128 stands for zero in the data rows.
Here are some points:
[ 89 119 132  87 116  52  65 128 112 103  32 114 112  23 109  76 132 110
 126  80 127 111 130  59]
[143 125 144 188 139 255 255 191 179 152 244 156 197 255 179 151 165 144
 159 250 172 221 205 245]
[131 168 113 156 124 179 125  86 162 176 185 102 157 175 132 183 108 114
 137 158 115 103 126 133]
[123 148 117 154 105 170 131 107 143 210 187  99 152 180 117 173  75 113
 122 160 135 104 110 114]
[127 121 130 112 107 114 171 111 129 104 160 159  99 146 167 121 138 117
 130  90 145 154 145 157]
[128 119 127  99  96 205 186 163 124  96 147 188  90 121 146 112 144 141
 161 162 122 192 136 183]
[ 85 156 146 110 104 122  67 107 154 141 126  82 123  98 111 138 136 110
 116 121 121  68 117  75]
[183 107 161 146 119 136 232 175 115  65 123 201 122 156 174  65 138 219
  95 124 153 210 134 202]
[152 109 144 137 118 116 163 154 116  92 111 163 124 128 146  87 140 180
  98 109 142 166 124 159]
[120 118 123 117 115 174 151 148 115 121 145 147 110 134 132 128 136 135
 144 144 124 155 126 153]
[ 94 102 142 113 145  69  58 116 103 110  70 121  96  40 130  88 123 125
  86 104 129  92 104  80]
[105 123 134 119 155 100  71 110 132 134 103 105 140  93 104 118 107 121
 114 110 110 105  96 101]
[137 118 109 126 151 102  98 113 103 136 144 109 126 142  96 139 116 111
 110 112 131  72  93  99]
[177 168 124 171 146 249 233 124 152 183 255 155 130 250 146 192  98 129
 135 217 110 174 157 224]
[149 106 152 128 115 124 189 157 117  63 102 177 114 124 148  70 144 173
 117 109 148 179 131 162]
[118 114 122 120 122 126 114 132 116 126 126 122 114 120 116 119 156 124
 134 120 126 136 136 125]
[127 132 124 134 200 196 214 182 155 120 198 187 127 224 163 154 182 119
 173 169 168 192 164 203]
[154 117 126 161 101 106 139 158 155 113  85 166 173  92 158 123 119 226
 133 112 149 146 111 158]
[151 147 127 133 126 244 234 195 123 158 236 178  96 233 141 149 173 156
 161 220 148 223 176 214]
[145 152 126 183 119 204 154 103 160 205 234  88 156 228 121 193  95  98
 126 191 113 110 120 142]
[172 183 109 194 144 254 220  90 162 223 255 122 165 255 141 226  95 109
 152 221 102 143 138 212]
[138 166 116 150 126 189 135  93 154 177 214 105 136 190 127 188 112  94
 126 173 110 109 127 151]
[123 132 123 132  86  50  84 108 142 111  34 144 166  43 122 161 114 150
 131  80 154 120 114  72]
[ 96 120 115 143  78  40  51 129 141 112  22 117 192  56 111 147 113 167
 136  46 143 105 124  63]
[107 136 123 135 116  99  66 115 127 148 123  95 130 119 104 158 131 112
  99 105 123  85 113  86]
[ 89 156 130 133  94 131  70  97 153 162 130  80 158 123 107 158  89 111
 115 105 119  82 130  87]
[133 112 121 137  98  63 119 149 129 107  72 126 158  78 131 115 128 187
 117  73 134 129 109 115]
Here are 11 more points, each followed by its number:
[ 75  77 149 113 162  57  35 166  93 103  23 125 138  32 108  60 125 128
 103  99 144  93 139  88] 0
[ 92 108 112 117 112  75  60 121 114 117  68 112 122  54 107 113 141 121
 105  81 123  98 107  87] 1
[117 113 146 127 128  52 126 118 130  82  36 137  90  56 110 105 137  93
 142  83 115 126 142 105] 2
[127 121 145  96 184 212 200 151 132 123 167 192 133 166 149 125 148 149
 155 186 128 180 169 195] 3
[144 124 122 118 143 116 120 122 100 105 129 122 133 126 114 113 121 122
 134 121 137 116 130 112] 4
[171 122 155 131 138 199 255 145 125 122 184 175 116 212 171 134 170 159
 184 169 128 211 166 209] 5
[ 95 122 129  96 104  63  51 122 104 110  55 102 116  54 103 102 131 103
 117  87 124 103 127  57] 6
[141 144  82 116 137 127 127 117 128 137 179 106 111  98 135 115 116  77
  92 132 120  65 122 142] 7
[123 126 114 120 131  97  76 116 105 137 127 103 126 119  98 131 109 108
 105 104 125  76 104  85] 8
[146 162 116 172 134 184 137  98 164 187 190 107 162 199 117 195 111 129
 129 167 105 105 112 135] 9
[138 133 114 150 140 131 150 125 144 130 131 147 140 142 147 139  98 164
 106 137 125 109 115 176] 10
Which three of these numbered points are nearest to each point below, looking only along the 7 directions in which the first points spread most? Their numbers follow each, nearest first.
[133 118 118 146 136  91  96 118 118 126 130 103 119 147 127 141 153  97
 104 103 126 108 105 119] > 4 8 7
[188 135 133  93 110 208 255 160  94 107 211 179 122 222 168  88 169 183
 162 177 140 225 165 230] > 5 3 10
[203 112 171 112 166 189 255 136 130  76 209 198 115 252 161  98 174 153
 208 185 114 248 141 246] > 5 3 10
[102 111 120 123 139  70  56 142  99 120  91 110 118  95 104 120 119 119
  99 104 123  96 125  70] > 1 8 6
[130 111 129  76 135 109 118 150 106  48  84 117  97  75 143  52 153 103
 156  74 145 142 150 125] > 2 4 1
[143 120 159 121 102 105  97 151 101  69  50 136  82  56 135  69 135 114
 152 102 135 171 180  82] > 2 1 6
Here are 11 other points, each followed by its number:
[255 162 201 149 240 255 255 150 144 189 255 255 208 255 249 195 186 233
 255 255 140 255 245 255] 0
[107 128 126 131 134  92  68 108 126 131 110  90 112  99 105 114 124 114
  88 109 125  78 108  89] 1
[172 113 153 114 160 149 215 133 117  91 170 163 122 196 143 105 164 131
 169 154 129 183 126 184] 2
[157 109 152 106 111  41 125 129 117 112  33 137 107  58 144  92  83 133
 119  63 134 135 143 116] 3
[ 83 108 142 116 145  80  45 146 114 118  57 107 138  60 100  93 127 126
 104  98 134  87 129  86] 4
[107 105 137 125 148  52 157 119 130  68  43 149  73  78 111 114 133  82
 146  85 130 130 148 131] 5
[120 109 129 121 110 129 122 119 135 103 109 133  97 106 118 116 127 103
 133 125 117 133 103 126] 6
[183 117 163 105 142 139 181 134 121  58 123 174  94 148 161  90 136 143
 143 117 127 183 164 175] 7
[178 188 111 201 158 255 255 100 178 246 255 139 154 255 145 255  81  94
 145 255  99 166 150 241] 8
[ 96 113 128 142 114  44  67 123 148 105  33 124 151  34 128 118 121 154
 112  76 114  81 100  81] 9
[141 157 113 169 134 176 184 100 127 166 225 105 128 209 139 178 116 133
  71 171 118 119 122 146] 10
The same question for these:
[191 193 100 179 164 255 243 110 146 235 255 143 168 255 164 230 113  70
 132 209 100 160 157 219] > 8 10 0
[149 144 113 165 136 173 141 108 144 183 192 105 153 199 116 185 110 127
 125 169 110 110 101 139] > 10 6 2
[158 171 105 181 138 215 170  88 162 200 239 111 166 242 128 208  96 116
 148 193 110 124 127 165] > 10 8 2
[164 117 153 109 125 101 164 123 150  75  95 157 121 102 147  89 121 140
 167 100 141 158 138 143] > 7 6 5
[ 94  92 124  82 115 106  99 165 105  74  57 130 120  70 114  78 155 121
 136  93 133 156 143 103] > 5 3 4
[109 125 134 106 115  70  42 137 124 106  47 110 113  27 102  84 121 106
 136  88 139 120 133  49] > 4 9 3
